In the data rows, 128 means zero.
Some points, one per row:
[151  54  63 144 117  24 132 171 206 118  43  91]
[195 146 156 133 113 156 138 129 215 104 186  95]
[ 65 147 140 157 129 162 126 179  80  86  77 150]
[159 153  84 130 140 144 187  93  87 167  97 116]
[133 103  70 160 130  84 160 134 148 135   0 131]
[ 31 166 229 124 142 235  89 165 122  63 116 170]
[110 162 120 133 132 129 166 138  92 122  76 134]
[ 53 188 227 137 118 217 114 171  80  83 163 187]
[162 127  66 132  65 122 139 122  91 181  90 170]
[100 104  59 163 133  55 114 107 110 143  92 100]
[ 47 135 128  95  26 122  46 178 113 109  77 235]
[161 209 211  85 137 175 137 116 117 115 193 132]
[139  76  82 134 110 123 138 142 130 143  74 135]
[ 69 181 251 143 148 206  91 150  76  76 189 116]
[ 74 139 160 154 133 120 114 141 117 108  88  99]
[121 111 182 117 157 107  83 134 182 136 218  90]
[128 182 193 121 106 204  92 133 113  99 194 151]
[127 104  52 151 132  77 148  94  69 188  61 120]
Here are 10 more points, each followed by its number:
[148  85  56 120 122  64 169 128 115 158  88 137] 0
[110 136 140 156  90 127 148 142 139 116 102 131] 1
[127 175 222 121 135 198 109 162 141  94 169 140] 2
[153  95 122 136 105 108 138  87 127 191  92 150] 3
[103  98  37 204 182  39 166 118 169 145  54  30] 4
[168  80  54 123  92  77 116  98 151 142  91 145] 5
[101 232 218 131 131 231 109 196  80 109 192 162] 6
[ 78  90 100 134 137 123  96 122 141 120 111  92] 7
[ 28 233 238 131 148 213  59 177  40  65 147 177] 8
[211 212 197 157 234 163 209  97  95 174 244  76] 9
Which of these numbered points is nearest to each point below, looking only along the 3 directions in which the first points spread most? Its number follows each.
[ 37 175 231  90  76 155  38 171  73 107 143 215] > 8
[255 192 180  93 193 170 205 101 122 143 217  77] > 9
[150 101  96 131 110  78  82 160 160  96 145 111] > 7
[172  86  30 151 129  96 182 103 124 175  23 146] > 0
[ 97 116  73 166 209 138 192 122  84 152  92 111] > 3
[198 187 191 144 195 102 149 104 127 158 234  61] > 9
[ 76  81  30 152 181  92 135 110 141 110  43  71] > 5
[ 81 201 219 158 182 200 173 148  29 101  91 132] > 6
[ 71 185 206 107  80 213  77 186 122  61 124 174] > 8
[ 70 184 235 141 117 209  77 188  91  62 155 172] > 8
[176  57  31 100  38  99 164  64 115 173  60 188] > 0
[255 167 163  78  76 125 153  74 174 170 240 122] > 9
[123 136 133  90 114 151 112 144 108 127 118 178] > 1
